(in the rows, 128 means zero)
The rows of A fall into a few groups, and each row is roughly a mix of its group's hidden directions; one row fits no group.
A (150 x 15):
[[107 148 137 155 139 151 163 147 115  85 119  94 107 123 103]
 [179 126 142 123 138 111  98 124 128 147 147 112 182 140 124]
 [130 174  80 131 135 170 144 149 142 150 116 145 119 131 138]
 [139 164 122 110 136 153 160 115  98  87 127 100  94 132 118]
 [162 151 105 134  98 147 116 146 120 134 120 121 123  69 104]
 [103 114 152 131 146  86  87 118 150 114 132 153  97 146 149]
 [105  95 104 128 105 106  99 112 155 158 143 153 128 110 162]
 [130 103 147  91 134 103  95 123 129 118 130 179  94 128 144]
 [116 112 172 136 132 115 110 110 163 119 132 127 183 135 154]
 [119 134 157 118 141  74 140 103 158 119 107 122 102 157 109]
 [133 112 140 164  91 156 139 143 159 124 150 106  96  97 135]
 [141 133 126 127 129 193 149 121 144 154 134 101 162 107 129]
 [140 102 131 152 134 111 171 155 104 112 130 120 155 117  82]
 [110  76 137 151 137 120 120 138 161 144 117 152 135 168 153]
 [ 95 107 194 123 126  96 108 121 135 141 113 136 123 142 138]
 [151 150 124 144 113  86 163 110  87 142 132 108 122 149 102]
 [161 112  79 114 118 146 159 128 130 137 169 137 133 103 108]
 [115  68 120 127 102 132 127 169 109 158 120 149 113 125 130]
 [136 119 110 150 146  97 168 112 147 139 152  98 110 169 114]
 [146 123  94 159 130 129 135 148 124 109  97 119 182 156 141]
 [145  95 173 141 101 126  82 145 111 143 137  99 129 116 124]
 [123 120 157 133 123 137 127 109 136 134 161 131 164 106 190]
 [145 160 175 143 142 156  99 147 139 133 133 103 121 155 102]
 [141 140  94 137  99 168 114 124 128 155 111  84 158 114 125]
 [138 113  84  88 115 133 160 108  94 105 115 130 123  98 135]
 [128 153 131  73 159 163 125  99 121 152 132 104 144 130 134]
 [131 131 143 102 132 124 170 114 161 130 127  68 117 124 106]
 [111 154 124  82 101 139 136 108 107 137 134 112  75 115 128]
 [150 163 145 141 119 124 153  91 138 121 132 166 166 133 157]
 [130 143 123 163  73 152 131 133 107 124 159 155 105 121 148]
 [136 122  86  95 118 122 161 106 118  93 124 158 111 114 157]
 [104 121 145 117 176 130 134 100 134 151 122 144 171 130 165]
 [170 105 145 119  86 112 108 127 155 131 127 130  94  96 142]
 [160 168 162 155  93 105 132 103 106 148 135 116 128 129 145]
 [129 141 144 139  81 183 146 120 129 126 158 125 119 106 152]
 [134 110 108 105 119 120  78 108 162 136 143 160 108 125 160]
 [120  95 109 137 120 170 125 154  97 138 109 108 119  83 140]
 [141 156 133 122 124 149 161 115  93  77 124  98 104 128 115]
 [131 126 148 143  94 130 127 122 122 111 157 111  63 102 131]
 [162 158  94 140 111 159 104 138 152 113  88 118 133 144 144]
 [137 191 125 122 125 148 117 138 116  96 129  89 138 111 106]
 [112 170 151 117 101 134 147 100  98  98 141 118  90 122 136]
 [ 99 143 184 150 116 117 129 133 129 147 113  85 116 131 155]
 [125 100 151 105 159  86 127 136 128 126 128 187 130 138 129]
 [ 96 169 126 145 133 148 142 125 149 101 167 104  97 144 117]
 [110 109 171 127 105  99 113 150  92 163 124 134 121 151 105]
 [150 116 114 114 105 120 114 138  96 130 163 177 157 142 104]
 [122 122 133 164 140 193 150 151 133 141 161 121 137 126 124]
 [106 101 146 118 148  84 149 143 119 106 136 168  90 125 131]
 [125  97  75 113  99 130 155 115 134 118 132 128 138  89 154]
 [123 155 149 162 158 160 120 131 125 140 166 112 171 140 129]
 [125 122 145 181 155 108 119 134 106  85 125 157 144 149 133]
 [154 135  76 130 137 123 146  86 135 102 139 120 167 135 127]
 [131 120 119 135 153 115 168 120 105 140 134 114 187 127  94]
 [105 100 137 137 116 103 150 152 120  75 119 151 111 162 130]
 [129 113 110 115 122 138 117 141  71  99  99 130 147 100  96]
 [127 121 150 120 146 106 149 115  87 143 111 140 186 133 106]
 [ 87 116 104 148 161 165 130 134 125 101 164 123 140 151 113]
 [143 144 114 126 132 173 108 115 136 177 132 106 146  88 128]
 [129  94 129 109 122 120  96 170 129 167 100 164 120 114 128]
 [162 138 105 121 134 116 114 126 125 112  76 165 158 153 138]
 [135 170 137 124  94 112 111 114 163 153 148 137 157 130 163]
 [163 126 114 148  89 143 109 157 131 145  84 132  98 115 134]
 [152 151  63 140 135 161 150 130 127 106 136 114 121 117 115]
 [145 144 155 127 133 164  79 133 127 139 101 110 142  89 147]
 [126 142 177 122 152 144  97 161 131 144  87 113 140 148 121]
 [111 101 103 122 105 106 125 147 143 143 121 182  92 141 145]
 [156 110 117 140  94 165 128 152 131 117 121 102 109  79 116]
 [ 91 122 131 120 160  99 150 128 106 131 107 138 164 170 112]
 [128  83 117 108 166 145 147 113  85 124 113 152 107 139 113]
 [148 176 143 140  98 106 116 130 168 137 152  99 140 111 135]
 [121 139 131 129 124 168 134  97 142 162 135 152 174 131 164]
 [131 116 123  89 121  74 128 112 108  99  92 150 128 143 122]
 [138 118  73 143  83 126 149 128  94 129 119 135 112 103 117]
 [152 123 130 151 156 160 114 106 133 139 141  72 127  97 142]
 [156 136 149 146 137 118 132 123 130 168 123  62 133 121 145]
 [149 142 100  86 145 136 149  94  84 122 146 132 110 125 104]
 [135 117 119 167 131  99 147 129 162 106  90 155  98 129 150]
 [165 145 106  93 154 114 131 122 103 145 118 161 166 136 108]
 [125 130 120 175 143 128 130 157 100  87 105 134 119 105  93]
 [144 137  97 104 119 114 167 130 148 119 186 107 117 120 122]
 [116 149 137 122 138 184 130 142 107 147 173  97 139 133 117]
 [132 168 150 144 128 130 113 155 130 128 123  64 147 145 118]
 [116 110 126 144 108 160 118 156  67 137 135 106 126 104 113]
 [139 166 162 167 150 124 150 141 141 108 133 136 144 171 117]
 [137  88 105 104 108 114 134  92 143 158 140 126 173 120 135]
 [121 101 182 108 111 121  98 137 126 154 166 121 131 108 141]
 [103  66 128 163 127 133 115 169 139 111 124 132 139 141 125]
 [113 123 141 102 115  81 158 113 152  85 161 121 122 130 126]
 [119 126 109 147 118 108 143 151  99 139 118 141 115 181  83]
 [ 74 141 159 139 120 148 107 164 150 134 130 140 116 158 137]
 [111 105 145 138 112  80 130 161 137  90 141 117 100 148 110]
 [117  56 133  90 120 138 120 124 113 134 134 135 150 147 127]
 [121 133 106 112  92 140 124 106  74 151 126 121  91 104 119]
 [125 119 141 157 135  76 127 158 141  94 137 148 126 169 133]
 [147 142 122 106 113 113 127 103 157  89 138 142  78 111 102]
 [109 151 138 126 140 109 150 131  76 136 138  87 143 142  92]
 [124 132 112 108 121 152 158 154 158 148 120  83 133 106  90]
 [134 135 116  91 134 135 109 131 151 126 138 168  72 132 158]
 [127 169 166 136 110 164 121 132 143 174 144 140 137 144 144]
 [144 126 115 115 113  75 145 138 119 117 118 129 116 162  77]
 [127  94 157 145 134 145 175 111 155 133 156 146 155 149 136]
 [103  87 167 119 108 121 107 154 133 167 126 155 120 132 148]
 [126 110 152 141 141  75 140 132 109 106 130 180 120 143 114]
 [126 116 162 112  96 125 117 146 103 172 149 115  93 100 121]
 [140 153 134 175 141 160 147 163 122 100 138 122 164 130 115]
 [134 106 133  92 156 165 157  87 114 140 113 118 160 136 129]
 [ 92 122 138 146 130 115 109  98 177 150 108  99 125 120 157]
 [ 81 137 188 126 158 115 123 117 140 142 143 118 131 143 145]
 [127 134 157 122 145 117  80 118 162 151 150 164 119 154 143]
 [133 124 121 130 115 121  74 124 134 186 113 158 149 136 133]
 [132 174 174 111 132 150 103 100 103 148 121 128 134 154 128]
 [168 111 130 127 145 172 163 105 119 147 140 137 156 105 109]
 [148 115 124 142  77 145 122 165 109 117  81 128 124 107 125]
 [142 110 116  98  92 169 120 129 116 138 121  98 134  82 110]
 [144 155 122 153 179 155 114 105 134 139 143  88 142 144 115]
 [130  96 168 104 116 101  97 138  95 153 101 142 136 119 111]
 [110 129 142 135 110 133 132 104 132 134 151 129  55 123 156]
 [147 156 160 143 144 125 100 127 115 144  99 136 167 166 108]
 [130 145 138 166 112 146 150 119 141  87 130  76 154 130 129]
 [120 113 150  79 124 140 138 132  80 166 120 140 131 102 117]
 [134 170  83 120 152 135 156 114 160  96 146 124 122 140 114]
 [110  75 150 156 156 119 107 103 105 109 127 122 142 149 110]
 [139 129 155 133 121 150 162 111 159 143 163  81 113 108 116]
 [142 183 133 124 126 157 119 129 159 138 120 130 148 108 175]
 [130  96 111 146 154 105 128 152 109 103 103 178 131 154 124]
 [143 147 113 129 104 166 145 131 136  93  88  95 150 122 153]
 [117  94 140 161  90 125 121 177 139 136 132 130  98 102 121]
 [133 140  94 142  95 171 133 138 125 146 110  79 141 107 125]
 [146 125 131 162  94 160 155 143 154 106 126 110  95  98 140]
 [136 104 131 169  97 167 148 155 146 119 144 123 110  94 120]
 [113 121 135 138 104 123  89 160 149 140 107 153  80 128 154]
 [150 149  97 129 112  92 148 138 120 116 107 143 123 169  87]
 [155 120 119 111 114 113 130 127  81 159  86 147 113 106 104]
 [145 122 117  77 147 139 152  96 153 174 119 116 140 135 133]
 [129 122 137 112 120 149 106  73 123 166 142 129 103 109 164]
 [141 140 111 126 103  89 139 144 104 109 103 143 125 162  82]
 [105 160 137 116 166 113 124 102 123 132 117 133 174 169 144]
 [163 138 139 143 142 110 115 118 108  89 103 129 185 128 126]
 [117 165 135 119 159 165 139 136 103 133 150 104 168 147 109]
 [149 117 119 117  98 143 114 147 102  89  96 105 156  98 111]
 [142 112 133 149  74 151 121 153 130 109 143 110 109  84 119]
 [123 142 103 144 131 182 140 129 143 134 146 105 101  92 159]
 [109 119 150 126  94 126 139  77 132 120 170 132 145 110 159]
 [113 121 115 141  81 150 157 110 127 133 138  96 159  94 149]
 [120 163 142  90 132 119 139 127 152 158 177 153 142 135 146]
 [170 111  86 105 130 129  98  97 108 119 124 118 148 120  98]
 [110  74 112 154 176 141 125 135 141 154 113 145 126 139 126]
 [106 141 117  97  87 146 151 145 141 149 147 114  82 113 116]
 [146 112 129 152 125 102 150 152 140  62 118 150 115 135 127]]

One row of each group comes first, with its name. Which group is each row after those in?
[139  89 151 120 132 115 124 188 132 115  96 156 121 118 118] -> (20)
[102  99 123 143 138 134 156 141 100  82  92 137 110 126 101] -> (14)
[194 121 100 147  96 130 125 119 127 125 107 129 121  99 144] -> (55)

[115 133 106  82 126 160 146  95 104 162 116 151 105 116 130] -> (14)
[130  88 125 127  99  82 159 118 100 133 115 147  98 130 113] -> (55)
[ 95 114  95 110 126 154 126 144 130  83 125 176 121 121 116] -> (55)
[139 112 113 122 108 109 150 132 114  74 151  98 166 109 133] -> (55)
[102 138 153 155 112 139 131 116  89 153 164 161 144 143 153] -> (55)
[139 143  89 144 115 150 159 113 113 115 114  80 163 119 118] -> (20)
[131 120 138  94 149 156 143  91 140 139 108  81 160 136 140] -> (14)
[109 124 105  91 107  90 123 120 146 160 113 142  84 115 120] -> (14)
[144 128  99  85  97  93 133 128 134 124  84 135 111 104 112] -> (14)
[111 106 127 155 137 113 142 106 121  71 140  91 115 139 103] -> (55)
[137 164 133 108  99 162 120 111  95 103 117  92 121 101 138] -> (14)
